Each row of this table is followed by its label. One hidden rule gives the labels. It looks at one to three of the table's principal directions, none of them among the few with the most spread.
[0.81 -0.84 0.79 -0.70 0.39 0.23 -0.27 -0.48 2.30 0.97 1.88 0.53 0.54 1.99 -0.81 0.70
 0.09 -0.13 -0.92 0.32 -0.46 -0.49 -0.05 -0.88 0.12 -2.41 -1.99 -0.62 -1.85 1.20 -1.58 -0.81] O
[0.01 -0.69 1.15 0.33 -1.13 -1.26 -0.09 0.56 -0.89 -1.28 -0.47 -0.46 0.30 0.32 0.28 -0.26
 0.41 0.10 0.37 0.20 0.32 0.40 -0.03 0.99 -0.40 -0.19 0.12 -0.55 -0.55 0.51 0.53 -0.49] W
[0.08 1.95 -1.31 0.28 -0.27 0.68 1.18 -0.10 -1.79 0.62 -1.26 -1.52 -0.50 -2.31 0.84 -1.06
 0.43 -0.47 0.16 0.27 1.05 0.86 -0.37 0.37 1.12 2.13 1.25 0.63 1.33 -1.30 0.98 0.43] W
[1.21 -0.97 0.20 -0.06 -0.84 -0.19 -0.71 0.56 -0.75 -1.40 -0.39 -0.06 0.36 -0.08 0.13 0.08
 -0.36 0.88 1.03 0.41 0.34 0.39 -0.70 0.36 -1.06 1.72 1.39 0.11 0.85 -0.02 1.43 -0.04] O
[1.81 -0.85 3.50 0.55 1.16 -0.56 -1.96 -0.34 -0.07 -2.17 -0.07 0.54 1.88 1.28 0.51 2.73
 0.85 1.40 -1.07 -0.61 0.78 -0.51 -0.94 -0.51 -0.33 -0.32 -0.58 -0.59 -1.35 1.69 1.05 -1.21] O
[-1.42 0.88 -0.33 0.64 0.75 -0.13 0.78 -0.14 -0.63 0.46 0.15 0.31 -0.97 -0.49 0.21 -0.18
 0.17 -0.24 -0.78 -0.61 -0.34 -0.62 0.45 -0.68 0.82 -0.72 -0.40 0.48 -0.07 -0.36 -0.87 0.57] O
[-0.75 0.53 1.66 0.50 1.27 -0.33 -0.95 0.01 0.08 -0.12 -0.52 0.96 1.24 0.22 0.36 1.79
 -0.24 -0.07 -1.23 -0.60 0.17 -0.15 0.01 -0.62 0.46 -0.99 -0.47 -0.59 -1.35 0.49 -0.03 -0.33] V
[2.32 1.47 1.20 0.55 1.06 0.21 0.81 -0.31 -1.16 -0.25 0.14 0.33 0.47 -0.57 0.62 1.24
 0.57 0.82 -1.18 -0.64 0.78 0.05 -1.09 -1.76 0.23 1.06 -0.53 0.87 -0.51 0.81 0.77 -0.78] O
[2.84 -3.25 2.31 0.49 -2.22 -2.07 -2.32 1.70 0.36 -4.05 -0.64 1.24 1.32 2.48 0.19 1.74
 1.18 1.44 2.45 -0.19 -0.12 -0.09 -0.10 2.16 -2.98 0.66 -0.38 -0.17 -0.43 2.71 2.40 -2.03] V
[0.33 1.67 -0.77 0.29 0.05 1.19 0.81 -0.80 -2.48 0.16 -1.75 -1.37 0.17 -2.41 1.24 -0.58
 0.19 -0.44 -0.12 -0.16 0.97 0.82 -0.85 0.70 -0.38 3.25 2.60 0.40 1.82 -1.36 1.96 0.61] O
[0.88 1.24 2.27 -0.29 2.40 -0.02 -0.13 -0.70 1.65 1.33 1.00 1.50 1.78 0.50 -0.43 2.57
 -1.01 0.54 -2.52 -0.63 0.28 -0.23 -0.63 -2.15 0.64 -2.02 -2.45 0.07 -2.20 1.39 -1.24 -1.09] Y
[-0.35 0.51 -1.61 -0.04 -0.44 1.18 1.01 -0.31 -0.97 0.57 -0.16 -0.82 -0.91 -0.97 0.53 -1.10
 -0.19 -0.08 0.30 0.46 -0.11 0.28 -0.22 -0.28 0.34 1.26 1.37 0.31 1.26 -1.21 0.20 0.92] Y
[0.34 -1.46 -0.68 -0.13 -2.27 0.28 -0.55 0.92 -1.12 -1.85 -1.25 -0.87 0.07 -0.33 0.83 -0.59
 -0.60 0.91 2.24 1.22 0.10 0.96 -0.47 1.38 -0.93 2.25 2.47 -0.43 1.69 -0.75 2.01 0.37] W
[1.86 -0.28 0.79 0.28 -0.33 -0.74 0.27 0.84 -0.36 -0.65 1.24 0.54 -0.11 0.47 -0.08 0.62
 0.04 1.04 -0.37 0.38 0.46 -0.30 -1.06 -1.31 0.11 -0.14 -0.80 0.63 -0.81 0.91 -0.01 -0.71] V
[1.03 -0.48 -1.50 -1.42 -1.27 1.02 0.90 -0.07 1.48 1.38 0.76 -0.25 0.14 0.04 -0.50 -0.74
 -1.54 0.14 0.86 1.20 -0.42 0.73 -0.49 0.28 -1.01 0.44 0.14 0.19 0.75 -0.22 -0.26 -0.10] W
[-0.96 -1.21 -1.13 -0.48 -1.33 0.96 -0.93 -0.04 -0.22 0.06 -0.75 -1.07 0.30 0.45 0.07 -1.41
 -0.29 -0.80 1.24 1.23 -0.34 1.21 0.37 0.73 -0.22 0.86 2.46 -1.40 0.39 -1.18 0.51 0.87] O
[-0.70 -1.02 -2.00 -0.14 -0.91 0.66 -0.83 -0.01 0.33 0.33 -0.04 -0.67 -0.89 0.50 -0.42 -1.61
 0.65 -0.72 1.37 0.62 -0.53 0.26 0.82 0.81 0.09 0.54 1.26 0.01 0.95 -0.86 -0.21 0.86] V
[-0.76 0.09 1.96 1.27 0.81 -1.55 -0.17 -0.45 -0.30 -1.30 -0.93 0.94 0.08 1.00 0.30 0.88
 1.97 -0.30 -0.36 -2.13 -0.65 -0.67 1.50 1.00 -0.73 -1.44 -1.80 0.29 -1.06 1.74 -0.15 -0.84] O
[0.87 0.37 -1.80 -0.59 -1.27 -0.82 1.84 0.18 0.49 1.06 0.53 -0.50 -1.32 -0.62 -0.99 -2.12
 0.51 -0.89 1.07 -0.19 -0.11 0.05 0.48 1.66 -1.14 0.37 -1.09 1.35 0.99 0.22 -0.44 -0.44] V
[-2.64 2.18 -2.72 -0.29 0.50 1.73 2.32 -0.87 0.97 4.29 0.83 -0.07 -1.16 -0.75 0.01 -1.27
 -1.01 -1.61 -1.42 0.54 -1.06 0.43 0.85 -1.37 1.97 -1.95 -0.87 0.58 -0.48 -1.24 -2.94 1.02] W
[-1.59 0.13 -0.46 -0.30 0.26 0.36 0.23 0.10 1.47 1.93 0.80 1.04 0.21 1.10 -0.49 0.03
 -1.08 -0.78 -0.68 0.44 -1.12 0.45 0.83 -1.47 0.81 -2.34 -0.98 -0.62 -1.77 0.09 -2.00 0.19] O
[1.07 -0.48 0.05 0.24 -0.76 -1.69 -0.22 1.05 -0.71 -1.27 -0.03 -0.09 -0.58 0.06 -0.73 -1.04
 1.21 -0.42 1.09 -0.39 0.51 -0.11 0.26 0.82 -0.64 0.76 -0.15 0.18 0.01 0.42 0.79 -0.45] O
[0.19 0.56 0.08 -0.58 0.59 0.82 -1.40 0.02 -0.23 -0.28 -1.56 -0.81 1.38 -1.33 0.23 0.52
 -0.50 -0.46 0.34 0.32 1.19 0.63 -0.57 0.62 0.34 2.00 1.86 -1.27 0.81 -1.23 1.86 0.27] W
[0.26 -0.22 2.04 0.71 0.14 -1.77 -0.85 0.57 -0.18 -1.44 -0.79 0.91 0.92 0.36 0.17 1.44
 0.47 0.43 -0.10 -0.93 0.32 -0.21 0.17 1.00 -0.76 -0.53 -1.06 0.25 -0.77 1.42 0.61 -1.07] Y
[0.39 0.59 0.21 -0.06 1.39 0.47 0.23 -0.70 0.45 0.82 1.21 0.16 -0.27 0.13 -0.35 0.39
 0.30 -0.02 -1.38 -0.32 0.15 -0.84 -0.36 -1.38 0.76 -0.77 -0.86 0.22 -0.53 0.08 -0.95 0.08] W
[0.02 1.22 1.44 1.04 1.26 -0.32 0.50 -0.03 -1.40 -1.11 -0.66 0.63 0.04 -0.83 1.03 1.58
 0.24 1.08 -0.98 -1.11 0.32 -0.58 -0.34 -0.98 0.56 0.27 -0.53 0.61 -0.02 0.41 0.60 -0.18] Y
[-1.83 0.57 -0.66 -1.13 1.60 0.12 -0.47 0.05 2.50 1.85 0.57 0.63 0.16 0.08 -1.57 -0.15
 -1.21 -1.16 -0.45 -0.08 -0.36 -0.31 1.09 -0.80 1.42 -2.03 -1.37 -1.16 -0.85 -0.78 -1.71 0.52] V
[-1.79 -0.70 -0.82 -1.22 0.61 -0.26 -1.16 0.75 1.70 0.21 0.51 -0.15 -0.35 -0.04 -1.50 -0.82
 -0.98 -1.05 0.55 0.46 0.10 -0.82 0.62 0.17 1.04 -1.05 0.03 -2.01 0.03 -1.47 -0.59 0.94] W
[-0.52 2.77 -0.29 0.05 0.39 -0.19 1.76 0.33 -1.39 0.86 -1.29 -0.92 0.01 -2.67 0.61 -0.40
 -0.35 -0.77 -0.59 -0.12 1.26 0.66 -0.34 0.04 1.47 0.94 -0.04 -0.11 0.28 -1.05 0.64 -0.01] W
[1.00 -1.60 0.96 0.14 -0.74 -0.23 -1.45 -0.15 0.36 -1.24 -0.31 0.25 0.94 1.26 0.27 0.87
 0.73 0.18 0.59 -0.15 -0.14 -0.16 -0.16 1.63 -1.84 0.34 0.41 -0.13 0.03 1.08 0.98 -0.76] W
[0.56 0.02 1.71 0.58 0.74 -1.03 -0.79 0.48 -0.35 -1.24 -0.24 0.99 0.72 0.12 0.18 1.60
 0.11 0.68 -0.51 -0.75 0.43 -0.50 -0.35 -0.24 -0.28 -0.12 -0.60 0.15 -0.62 0.90 0.62 -0.65] O
[1.00 -2.22 -0.43 0.64 -3.34 0.17 -1.19 0.70 -2.60 -3.11 -2.48 -1.21 0.43 -0.07 1.68 -0.74
 0.58 0.82 3.10 0.89 0.05 1.49 -0.46 2.96 -2.65 3.97 4.11 0.00 2.40 -0.30 3.55 0.14] O
[-1.10 -0.25 -2.42 -0.84 -1.31 0.54 0.42 -0.12 1.20 2.02 0.09 -0.66 -0.54 0.06 -0.72 -2.05
 -0.30 -1.61 1.00 0.83 -0.65 0.78 0.91 1.42 -0.34 -0.29 0.41 -0.03 0.47 -0.78 -0.96 0.45] Y
[-0.34 1.89 -0.38 -1.36 1.99 0.88 0.04 -1.24 1.13 2.03 -0.84 -0.55 1.17 -1.56 -0.95 -0.31
 -0.50 -2.06 -0.84 -0.81 0.72 0.26 0.24 0.60 -0.12 0.70 0.19 -1.17 0.24 -1.10 0.30 0.18] O
[0.54 0.15 -0.18 -0.94 1.05 1.74 0.44 -1.00 1.14 2.16 1.93 0.52 0.59 0.71 -0.47 0.45
 -1.59 0.02 -1.74 0.77 -0.46 0.08 -0.99 -2.70 0.19 -0.88 0.06 -0.46 -1.12 -0.23 -1.42 0.36] O
[0.18 2.17 -0.31 -0.80 1.91 2.72 1.77 -1.31 0.37 2.95 1.33 0.22 0.65 -0.99 0.49 1.07
 -2.41 0.55 -2.66 0.82 -0.02 0.42 -1.54 -3.90 1.64 -0.35 0.05 -0.10 -0.71 -0.98 -1.33 0.65] Y
[-1.48 1.11 -1.73 -0.20 1.28 2.08 1.41 -1.75 0.49 2.73 1.48 -0.50 -1.33 -0.24 0.05 -0.85
 0.02 -0.92 -1.78 0.02 -0.73 -0.85 0.11 -1.40 1.22 -1.20 -0.15 0.33 0.15 -1.12 -2.16 1.22] O
[0.40 0.56 -0.18 0.55 -1.11 -0.27 1.09 0.50 -1.63 -0.52 -0.74 -0.31 -0.28 -1.05 0.99 -0.17
 -0.18 0.60 0.39 0.24 0.32 0.58 -0.57 0.39 -0.30 1.26 0.66 0.88 0.73 -0.04 0.89 -0.14] Y
[-0.63 -0.52 3.28 1.82 -0.15 -2.29 -1.33 1.29 -1.70 -3.59 -2.07 1.18 1.08 0.27 1.47 2.52
 0.40 1.83 0.31 -1.03 0.27 -0.05 0.25 0.79 -0.16 -0.31 -0.46 0.09 -0.66 1.53 1.54 -0.92] W
[-1.31 -1.73 1.39 0.75 0.63 -0.60 -2.38 -0.35 0.54 -1.79 -0.81 0.77 0.46 1.89 -0.08 0.88
 1.31 -0.05 0.49 -1.11 -0.89 -0.64 1.44 0.95 -0.63 -1.09 0.00 -0.78 -0.51 0.82 0.10 0.06] V
[-0.27 -2.82 -0.81 0.48 -3.04 -0.86 -1.48 1.37 -0.76 -2.74 -1.23 -0.77 -0.71 1.17 0.31 -1.41
 1.13 0.38 3.33 0.88 -0.53 0.65 0.95 2.49 -1.03 1.18 1.79 -0.39 1.23 -0.04 1.49 0.20] W
[0.95 0.67 2.00 0.00 0.57 -1.21 -1.79 0.59 -0.19 -1.75 -2.55 -0.31 2.14 -1.00 0.15 1.41
 0.77 -0.42 0.69 -0.84 1.65 0.63 0.08 2.01 -0.22 1.48 0.07 -1.11 -0.07 0.44 2.57 -1.22] W
[1.00 -0.84 0.65 0.31 -0.59 0.63 -0.45 -0.40 -0.71 -0.90 -0.38 0.03 0.71 0.67 0.80 0.61
 0.13 0.81 0.27 0.21 -0.26 0.56 -0.50 -0.04 -1.14 1.01 1.17 0.12 0.17 0.52 0.93 -0.19] V
[-1.00 -1.12 3.27 1.41 0.18 -1.21 -2.89 0.21 -1.29 -3.40 -3.08 0.59 2.22 0.82 1.48 2.40
 1.17 0.28 0.50 -1.26 0.19 0.27 0.68 2.11 -1.18 0.44 1.18 -1.41 -0.60 1.09 2.43 -0.72] Y
[-0.71 3.00 -0.14 0.73 2.07 0.26 1.86 -0.53 -0.03 2.08 0.33 1.02 -0.53 -1.37 0.48 1.18
 -0.11 -0.11 -2.22 -1.18 0.03 -0.68 0.07 -1.70 1.65 -1.19 -2.22 1.67 -0.58 0.24 -1.47 -0.16] W
[-1.96 1.01 -3.24 -0.66 0.57 1.31 1.09 -0.65 1.74 3.08 1.08 -0.54 -1.92 -0.36 -1.08 -2.07
 0.04 -1.41 0.00 0.34 -0.86 -0.28 1.38 -0.55 2.01 -1.39 -0.93 0.56 0.58 -1.43 -2.55 1.25] O
[1.91 -1.27 1.73 -1.10 -0.35 0.63 -1.36 -0.19 0.27 -0.81 0.12 -0.68 2.24 0.73 -0.03 0.80
 -0.97 0.48 -0.15 1.24 0.87 0.94 -1.55 -0.36 -0.83 0.90 1.50 -2.02 -0.81 0.09 1.35 -0.51] W
[-1.51 0.76 -0.34 -0.47 0.94 1.29 0.54 -1.07 0.30 1.71 0.25 -0.24 0.28 -0.44 0.14 -0.05
 -1.22 -0.47 -1.33 0.26 -0.32 0.14 -0.14 -0.90 0.63 -0.72 0.51 -0.62 -0.19 -0.96 -1.02 0.82] W
[1.12 2.27 1.89 0.68 2.86 1.31 1.26 -1.46 -0.60 1.76 1.75 1.26 0.79 -0.35 0.92 2.72
 -1.11 1.67 -4.05 -0.38 0.33 -0.46 -1.92 -4.41 1.47 -1.10 -1.31 1.44 -1.69 0.79 -1.54 -0.23] V
[0.27 -1.10 1.61 0.57 -0.19 -1.48 -0.59 0.14 -0.08 -1.05 0.39 0.56 0.23 1.62 -0.44 0.06
 0.92 0.17 -0.11 -0.49 -0.34 0.00 0.53 -0.04 -0.62 -1.27 -0.92 -0.09 -1.47 1.40 -0.49 -0.64] O
[2.63 -1.49 2.99 0.89 -0.44 -1.52 -1.57 0.44 -0.49 -3.41 -0.81 0.61 1.27 1.48 0.58 2.01
 1.78 1.50 0.80 -0.93 0.46 -0.23 -0.28 1.09 -1.61 0.61 -0.75 0.16 -0.56 2.39 2.01 -1.78] W
[0.33 -0.49 0.35 0.21 -1.08 -0.71 -0.30 0.48 -1.71 -2.19 -1.54 -1.16 -0.03 -1.05 0.60 -0.60
 0.53 0.32 1.36 -0.02 0.83 0.23 -0.29 1.94 -0.82 2.12 1.62 -0.39 1.50 -0.51 2.15 0.06] W
[0.03 0.03 -0.27 -0.61 -0.13 -0.53 0.07 0.75 1.29 0.24 0.21 0.39 0.00 0.03 -0.68 0.04
 -0.41 -0.31 0.52 0.06 0.01 -0.18 0.35 0.29 0.20 -0.68 -1.18 -0.37 -0.25 0.16 -0.23 -0.39] W
[1.05 1.21 1.75 0.45 1.29 0.03 -0.13 -0.11 -0.32 -0.12 -0.50 1.11 1.47 -0.49 0.77 2.43
 -0.53 0.84 -1.33 -0.67 0.53 0.04 -0.90 -1.00 -0.10 0.29 -0.61 0.50 -0.70 0.91 0.70 -0.84] O
[1.60 1.34 0.93 0.68 0.23 -0.14 0.43 0.27 -1.81 -0.88 -1.02 -0.07 0.63 -1.49 1.12 1.17
 0.10 0.94 -0.40 -0.33 1.15 0.36 -1.19 -0.28 -0.01 1.95 0.48 0.91 0.50 0.27 1.69 -0.60] Y
[-1.31 0.41 -0.69 -0.14 -0.36 0.25 -0.26 0.53 -1.00 0.05 -1.28 -0.52 0.31 -1.22 0.26 -0.67
 -1.17 -0.31 0.58 0.64 0.31 1.08 0.02 0.09 0.54 1.20 1.93 -0.74 0.64 -1.46 0.75 0.88] O
[2.15 -3.12 1.19 0.46 -2.40 -1.45 -1.35 1.35 -0.52 -3.15 0.41 0.52 0.13 1.89 0.17 0.47
 0.40 1.89 1.86 0.65 -0.20 -0.03 -0.68 1.02 -2.16 0.75 0.56 0.46 0.18 1.60 1.36 -0.88] Y
[1.85 -0.45 0.53 -0.10 -0.31 1.08 0.10 -0.91 -0.89 -0.38 0.38 -0.66 0.56 -0.16 0.76 0.52
 -0.37 1.31 -0.50 0.59 0.44 0.25 -1.66 -0.31 -0.99 1.57 1.36 0.63 0.83 0.12 0.86 -0.06] O
[-0.57 -0.20 0.68 1.24 -0.16 -0.29 0.42 -0.02 -0.67 -0.19 0.48 1.10 -0.39 0.80 0.87 1.03
 -0.28 1.56 -0.77 -0.07 -0.88 -0.04 -0.02 -1.19 0.23 -1.23 -0.72 1.63 -0.57 1.03 -1.15 -0.05] Y
[0.62 -1.17 0.56 -0.08 0.14 0.19 -1.96 0.22 0.24 -1.41 -0.60 0.17 0.81 0.83 -0.17 0.58
 0.44 0.12 0.90 -0.02 0.07 0.08 0.13 0.15 -0.43 0.87 1.03 -0.96 0.05 0.05 1.20 0.00] O
Here are more rows. What is the label of each one?
[-0.52 1.98 -0.52 0.62 1.57 0.90 1.49 -1.10 -0.04 2.01 0.78 0.48 -0.77 -0.57 0.41 0.48
 0.31 -0.13 -1.93 -0.75 -0.34 -0.60 0.04 -1.61 1.20 -1.01 -1.35 1.49 -0.34 0.10 -1.61 0.21] ~ W
[0.69 -2.34 0.26 -0.24 -1.12 -1.04 -1.18 0.77 1.63 -0.89 1.32 0.55 -0.24 2.22 -0.96 -0.09
 0.63 0.18 0.99 0.41 -0.57 -0.66 0.42 0.70 -0.81 -1.49 -1.13 -0.25 -0.79 1.20 -0.63 -0.64] ~ W
[-1.07 -2.19 0.30 -0.19 -0.76 -1.45 -2.75 0.98 1.08 -1.67 -0.86 -0.25 0.34 1.66 -1.15 -0.90
 1.45 -1.46 1.95 -0.08 -0.11 -0.05 1.68 2.21 -0.32 -0.70 0.33 -2.06 -0.65 0.07 0.54 -0.07] ~ V
[-0.14 -1.82 -1.59 -0.45 -1.12 0.32 -1.38 -0.03 0.59 -0.35 0.15 -1.10 -0.76 0.89 -0.82 -1.87
 1.01 -0.70 1.72 0.71 -0.25 0.09 0.71 1.41 -0.32 0.63 1.35 -0.42 1.00 -0.72 0.10 0.70] ~ W
[-0.05 -0.06 -1.48 -0.82 -0.83 1.00 0.97 -0.61 0.03 1.19 0.47 -1.30 -0.53 -0.36 -0.23 -1.76
 -0.27 -0.74 0.28 0.89 -0.08 0.52 -0.20 0.33 -0.15 0.53 0.99 -0.37 0.67 -1.02 -0.32 0.59] ~ W
[2.48 -0.02 3.41 -0.14 1.21 -1.72 -1.37 1.30 0.89 -1.80 0.34 1.54 2.07 0.59 -0.44 3.04
 -0.37 1.16 -0.81 -0.50 1.31 -0.57 -1.15 -1.12 0.03 -0.67 -2.09 -0.84 -2.03 1.84 1.06 -1.88] ~ Y
[-1.04 -1.30 1.94 0.14 1.18 -0.33 -2.64 -0.33 2.29 -0.21 0.15 1.24 1.57 2.23 -0.33 2.21
 0.17 0.06 -0.79 -0.36 -0.54 -0.57 0.77 0.16 0.30 -2.75 -1.42 -0.92 -1.84 1.30 -1.05 -0.62] ~ O
[0.19 0.14 3.27 0.11 2.31 -0.89 -2.23 -0.47 0.58 -1.45 -1.15 0.81 2.27 0.32 -0.17 2.55
 0.29 0.16 -1.10 -1.45 0.82 -0.49 0.02 0.28 -0.25 -0.46 -0.69 -1.25 -1.15 0.96 1.03 -0.85] ~ Y
[0.04 -0.52 2.67 0.86 -0.11 -1.28 -1.37 0.62 -1.90 -3.34 -2.42 0.24 1.50 -0.48 1.21 1.69
 -0.02 1.17 0.64 -0.79 0.68 0.31 -0.32 1.25 -1.12 1.53 1.32 -0.81 0.36 0.47 2.66 -0.46] ~ V
[-1.18 2.19 -1.70 -0.23 1.78 0.85 1.54 -0.63 0.66 2.83 1.31 0.02 -1.39 -1.13 -0.69 -0.76
 -0.19 -1.03 -1.64 -0.30 -0.04 -0.77 0.29 -1.80 2.12 -1.20 -1.30 0.73 -0.16 -1.05 -2.13 0.83] ~ Y
[0.80 0.80 -0.98 -0.27 1.06 1.08 0.87 -0.32 1.06 2.02 2.18 0.81 -0.70 0.08 -0.46 0.50
 -0.81 0.59 -1.41 0.39 -0.23 -0.68 -0.78 -2.55 1.10 -0.90 -1.22 1.32 -0.37 0.03 -1.75 0.20] ~ Y
[0.92 -0.02 -0.24 -0.55 -0.09 1.93 -0.10 -0.78 -0.31 0.89 0.12 -0.50 1.05 0.04 0.48 0.13
 -1.13 0.44 -0.42 1.16 0.03 1.27 -1.07 -1.48 -0.05 1.22 1.89 -0.46 0.00 -0.62 0.36 0.41] ~ O
[0.98 -0.61 -0.35 -0.30 -0.77 -0.43 1.21 0.38 1.33 0.47 1.76 0.85 -0.79 0.92 -0.51 0.10
 -0.50 0.91 0.12 0.29 -0.73 -0.56 -0.16 -0.47 -0.49 -1.39 -2.04 1.19 -0.28 1.13 -1.30 -0.65] ~ O
[0.34 1.49 -0.23 -0.42 0.35 0.57 1.37 -0.46 -0.57 1.12 -0.21 -0.57 0.29 -1.33 0.18 -0.36
 -0.66 -0.39 -0.72 0.08 0.53 0.60 -0.59 -0.46 0.18 0.76 0.28 -0.05 0.14 -0.57 0.19 0.03] ~ V
[0.79 -0.01 2.31 0.41 0.93 0.20 -0.80 -0.27 -0.79 -1.55 -0.74 0.71 1.54 -0.11 1.06 2.46
 -0.72 1.53 -0.85 -0.46 0.38 -0.13 -1.08 -0.67 -0.62 0.70 0.53 -0.26 -0.13 0.62 1.38 -0.43] ~ W
[-0.77 0.08 0.31 0.26 0.16 -0.40 -0.19 -0.02 -0.47 -0.49 -0.74 0.21 0.13 -0.47 0.28 0.29
 -0.05 -0.21 -0.02 -0.60 0.00 -0.32 0.13 0.97 -0.69 0.27 0.36 -0.02 0.44 -0.07 0.52 0.09] ~ V
[0.40 -1.30 -0.02 0.84 -1.33 -1.12 -0.16 1.00 -0.46 -2.15 -0.22 0.47 -1.08 0.54 0.39 0.16
 0.79 1.39 1.61 -0.27 -0.46 -0.60 0.38 1.10 -0.71 0.27 -0.49 1.24 1.03 0.86 0.60 -0.31] ~ O
[-1.05 2.30 -0.99 0.04 1.95 1.36 1.75 -1.64 -0.33 2.35 0.41 -0.39 -0.85 -1.17 -0.02 -0.73
 0.21 -1.01 -1.82 -0.82 -0.20 -0.28 0.31 -1.51 1.21 -0.34 -0.35 0.47 0.06 -0.95 -1.37 0.88] ~ O
[0.91 0.48 -0.87 -0.29 0.07 0.20 0.34 0.02 0.15 0.79 0.57 -0.09 -0.35 -0.59 -0.42 -0.39
 -0.09 -0.10 -0.07 0.16 0.38 -0.07 -0.46 -0.21 0.00 0.67 -0.05 0.82 0.50 -0.22 -0.08 -0.01] ~ O
[0.48 0.28 -2.11 -0.22 -0.10 1.47 0.98 -0.71 0.24 1.64 1.31 -0.49 -1.36 0.16 -0.24 -1.31
 0.66 -0.61 -0.16 0.42 -0.47 -0.27 -0.03 -0.92 0.40 0.25 0.21 0.78 0.49 -0.57 -0.97 0.61] ~ V
[0.86 -0.27 -0.67 -0.18 -1.08 0.85 0.17 0.36 -0.97 -0.15 -0.04 -0.62 0.10 -0.50 0.58 -0.33
 -0.89 0.78 0.52 1.29 0.34 0.88 -1.10 -0.57 0.01 1.61 1.75 0.11 0.74 -0.70 0.83 0.37] ~ Y
[1.22 0.09 -1.34 0.21 -1.25 0.19 0.95 0.59 -0.93 -0.24 0.12 -0.47 -1.05 -0.50 0.28 -0.98
 0.41 0.48 1.08 0.54 0.12 0.38 -0.33 -0.13 0.04 1.47 0.50 1.08 1.00 -0.21 0.54 0.06] ~ V
[0.77 -0.99 -2.40 -1.07 -1.41 0.54 2.01 0.67 0.65 1.41 3.24 0.09 -2.11 0.29 -1.05 -1.86
 -1.89 0.84 0.22 1.75 -0.72 -0.55 -1.11 -1.92 -0.09 -0.48 -0.14 0.92 0.59 -0.73 -1.82 0.85] ~ O
[0.07 -0.44 0.21 0.00 -0.43 -1.68 -0.41 0.61 0.49 -1.10 -0.34 -0.48 -0.56 0.08 -0.72 -0.70
 1.67 -0.89 1.02 -0.72 0.48 -0.82 0.86 2.29 -0.28 -0.40 -1.23 -0.29 0.17 0.47 0.39 -0.65] ~ O
[-0.05 -2.05 1.62 0.45 -0.41 -1.81 -2.35 0.59 -0.75 -3.26 -1.33 -0.01 0.49 0.79 -0.32 0.05
 1.20 0.08 1.50 -0.89 0.27 -0.40 0.63 2.24 -1.69 0.90 1.12 -0.96 0.45 0.47 1.86 -0.17] ~ O
[0.60 -0.79 -1.54 -0.29 -0.71 0.30 0.05 0.36 0.72 0.48 1.25 -0.15 -1.13 0.83 -0.79 -1.23
 0.43 -0.06 0.84 0.71 -0.44 -0.07 0.29 -0.64 0.42 -0.18 -0.21 0.42 0.13 -0.14 -0.83 0.28] ~ V
[-1.75 0.68 0.53 0.42 1.06 -0.89 -0.32 -0.13 0.73 0.19 -0.77 0.43 -0.03 0.18 -0.36 0.18
 0.81 -0.80 -0.23 -1.15 -0.31 -0.27 1.61 0.54 0.92 -1.68 -1.59 -0.23 -0.79 0.35 -0.88 -0.13] ~ W
[1.59 -0.28 -2.55 -0.34 -1.74 1.22 1.46 -0.49 -0.53 0.59 0.82 -1.58 -1.71 -0.59 0.23 -2.00
 0.88 0.04 1.10 0.87 0.05 -0.06 -0.66 1.00 -0.66 1.87 0.97 1.43 2.15 -0.64 0.28 0.34] ~ O
[-1.09 2.12 -1.09 0.26 0.93 0.72 2.66 -0.29 -0.36 2.22 1.19 0.66 -1.27 -1.30 0.43 0.10
 -1.34 0.31 -1.83 -0.09 -0.44 -0.55 -0.44 -2.17 1.32 -1.06 -1.15 1.40 -0.06 -0.55 -1.84 0.60] ~ Y
